[[-57.2 -73.7   4.9]
 [-41.5 -50.9  50.6]]
|
[[-73.7   4.9]
 [-50.9  50.6]]

[[-31.8 -33.2   2.5  29.2 -65.9]
 [  1.1 -16.0 -15.3   2.2  -9.1]]
|
[[-33.2   2.5]
 [-16.0 -15.3]]

[[ 41.1   8.1 -10.5 -26.5 -21.5]
 [ 68.7  13.4 -46.1  19.0 -16.4]
 [ 23.5  15.6 -39.1 -29.9 -17.3]]
|
[[  8.1 -10.5]
 [ 13.4 -46.1]]

[[  1.9 -30.2   9.6 -36.4   3.8]
 [  9.8   4.9  11.2  16.7 -15.2]
 [ 18.0   5.1  17.3   4.9  55.2]]
|
[[-30.2   9.6]
 [  4.9  11.2]]

[[-50.2 -13.9 -30.4]
 [ 65.9 -16.8 -58.8]
 [-31.6  16.8 -62.4]]
|
[[-13.9 -30.4]
 [-16.8 -58.8]]

[[ 23.6  -6.6  22.1  29.3]
 [-10.0  -8.9   3.6  22.0]
 [-59.9 -32.9 -38.6 -44.1]]
|
[[-6.6 22.1]
 [-8.9  3.6]]
